The rows below fall into families. The same turns and mirrors carry the whole set onto itself and the rows of a family onto each other. For each named row, which other rows are in its family? Write them in the order they are listed.
These 21 rows form 7 families of 3 rows each.
Q_575: [ 56 -66   7  -7 -24  21  23  26  15  -4  44]
Q_20: [ 25 -33  29  30  20  20  16 -40 -12 -17 -10]
Q_185: [-20 -22   3 -19  40  44  13  48 -25 -19   9]
Q_625: [  9 -15  14  24   1  13  21 -31 -10 -14 -27]
Q_651: [ 46 -48   6 -13 -18   7   3  30  14  -7  63]
Q_825: [ 26 -26  18  15  21  19  25 -34   0  -8 -31]
Q_2: [-28 -22   1 -17  34  34  15  56 -17 -12  10]
Q_252: [ 26 -31  24  20  20  19  25 -38  -9 -18 -22]
Q_374: [-32 -27   1 -15  24  47   4  54  -7 -15   9]
Q_85: [ 48 -62  14   3 -12  13  12  37   8  -6  61]
Q_618: [ 28 -17  25  16  11   7   8 -43  -7 -18  -8]
Q_767: [ 47 -67   8   1 -18  18   5  25  31   5  45]
Q_335: [ 45 -69  11   2 -17  16   8  28  21  -5  55]
Q_61: [-27 -18 -17 -20  13  40  11  52  -2 -19  14]
Q_572: [ 55 -51   7   0 -35  12  13  26  24 -15  38]
Q_476: [ 17 -20  22  33  19  10  31 -29  -4 -14 -20]
Q_987: [-25 -20  13 -23  35  41   6  54  -5 -16  22]
Q_247: [ 14 -18  27  19  29  14  30 -40 -10 -11  -8]
Q_492: [ 53 -63  26 -10 -19  16  14  19  11   1  53]
Q_950: [-26 -20  -4 -17  32  31  14  60  -5  -2   5]
Q_559: [-25  -7  -1 -30  30  32   2  39 -21 -17  10]

Which other rows belong to the same family as Q_247? Q_987, Q_492
Which other rows belong to the same family as Q_767? Q_825, Q_950
Which other rows belong to the same family as Q_61? Q_625, Q_572
Which other rows belong to the same family as Q_651? Q_618, Q_559
Which other rows belong to the same family as Q_252? Q_2, Q_335

The rows below fall into families. The same turns and mirrors carry the whole set onto itself and the rows of a family onto each other. For each named row, which other rows are in its family? Write them in the order they are listed.
These 16 rows form 4 families of 4 rows each.
Q_392: [ 29  28   2 -59 -74   4  -9 -74  64  20   9 -18  -4   7 -12  51  35  43
  55  46  27   3   0]
Q_600: [ 70   1  14 -16 -20 -33  30 -21 -47   7  17   7 -55 -18  10  39   6   5
  54  14  13   9  49]
Q_130: [ 36  46 -14 -21  -9 -35   7   2 -16  -3 -23   4 -11  18  -7  81  14   5
   9  22  49   7  48]
Q_511: [-19  10 -12 -22 -28  10  29 -45  35  13   1 -27 -22  22   7  -7  -9  30
  80  25 -18  10 -15]
Q_24: [ 66  22  30 -21 -24 -29  20 -10 -45  12  22   2 -51 -40  14  31   8   9
  46  15   7   7  34]
Q_723: [-15   8 -16 -32 -36  10  22 -31  46  13  -2 -31 -26   8   3  -5   1  30
  73   6 -29  11 -18]
Q_480: [ 74  15  29 -23 -18 -34  33  -8 -35  14  22   3 -44 -29  -2  25   5   1
  50   9   6  10  46]
Q_517: [ 67  17   8 -23 -18 -38  21  -5 -42  20  21  -2 -55 -33   4  27  12  -7
  63  12  14  13  45]
Q_750: [ 25  28 -14 -57 -68   7 -11 -73  65  25   1  -1 -11  -1 -10  50  43  44
  50  44  24  -4  -4]
Q_451: [ 22  34  -9 -56 -69   3   3 -66  78  28   0 -23 -16  -3  -6  30  49  35
  45  44  26  -5   5]
Q_125: [ 25  45 -20 -20 -18 -37   6   4 -18  -6 -10 -10  -9  16 -11  71  31   5
  -7  11  45  -2  45]
Q_45: [ 24  47 -19 -18  -7 -36  18   7 -10 -12  -9   5  -6   9  -5  63  34   7
  -8  20  49   5  36]
Q_832: [ 36  41 -10 -27 -15 -31  24   7 -10 -13 -26  -5  -8  15  -3  79  27   6
  -5  16  39 -12  44]
Q_791: [-13   2 -21 -22 -30  14  26 -40  35  23  12 -24 -23  32  -6  -6 -10  37
  70  13 -16  14 -12]
Q_389: [-14  10 -17 -36 -30   5  24 -39  31  25 -11 -32 -34  24   2  -2  -1  41
  80  24 -31  15  -7]
Q_17: [ 31  17 -15 -54 -72  10  -2 -68  71  20  -5 -12  -2   1  -4  43  40  29
  60  38  38 -11  -3]

Which other rows belong to the same family as Q_17? Q_517, Q_832, Q_389
Which other rows belong to the same family as Q_480? Q_511, Q_750, Q_125
Which other rows belong to the same family as Q_600? Q_130, Q_723, Q_451

The rows below fall into families. The same turns and mirrors carry the whole set onto itself and the rows of a family onto each other. For each named row, which other rows are in its family? Write them in the order they are listed.
These 32 rows form 4 families of 8 rows each.
Q_148: [ -5  12  32  -4  29 -15   8  26]
Q_328: [ 10  12  19 -32  -6  15 -10 -20]
Q_484: [ -1  22  29  -3   2  -1 -52  16]
Q_110: [ 14 -56  -7  -3  16 -17  16  29]
Q_965: [-21 -14  30 -12 -28 -42 -11  12]
Q_569: [  4  23  18 -17   0  10 -49   2]
Q_815: [ -2 -24 -27  34 -46   7  -1  12]
Q_539: [ 22 -29   7  -2  43  17   6  26]
Q_566: [  4 -62 -10  14  -4 -22   8  37]
Q_872: [ 15 -57 -24 -13   2  -6  17  14]
Q_447: [-17   0  38  27 -32 -16 -32  22]
Q_69: [-22  -1 -21   9 -51   7  -9  -3]
Q_10: [ 36 -29 -28  15   6  31 -31  18]
Q_223: [ 22 -11 -28 -12  -5  23  18 -12]
Q_235: [-10   0   3   1 -53  12 -28 -14]
Q_75: [ -2 -44 -26  34 -29  23 -16  23]
Q_213: [ 33 -29  -8  29  19  16 -33  40]
Q_305: [  5 -61 -27   5 -17  -9   9  21]
Q_691: [  2  13  -7 -32   2  15  11 -15]
Q_717: [  2 -40  12  40  13   3 -11  51]
Q_857: [  2  10  52  -6  15 -11 -15  16]
Q_760: [ 28 -32 -22  32  -1  23 -37  31]
Q_146: [ -3  19   8  -8 -20  11 -55   1]
Q_375: [ -8  17  19   5 -19   1 -59  14]
Q_648: [-20 -15  13 -19 -42 -31 -12  -3]
Q_261: [-11  -8  32 -30 -10 -37  -4   4]
Q_580: [  1 -20  15  47  -2 -18   3  47]
Q_606: [-12  -9  15 -37 -25 -26  -4 -11]
Q_704: [ 40 -25 -15  13  25  25 -27  27]
Q_919: [ 18 -33 -31  -9   2  38   1  -2]
Q_676: [-28  -2  20  36 -22 -21 -13  37]
Q_46: [24 -7 14  1 36 -3 22 22]

Which other rows belong to the same family as Q_328? Q_539, Q_447, Q_235, Q_75, Q_717, Q_857, Q_919
Which other rows belong to the same family as Q_704? Q_484, Q_569, Q_10, Q_213, Q_760, Q_146, Q_375
Which other rows belong to the same family as Q_606? Q_110, Q_965, Q_566, Q_872, Q_305, Q_648, Q_261

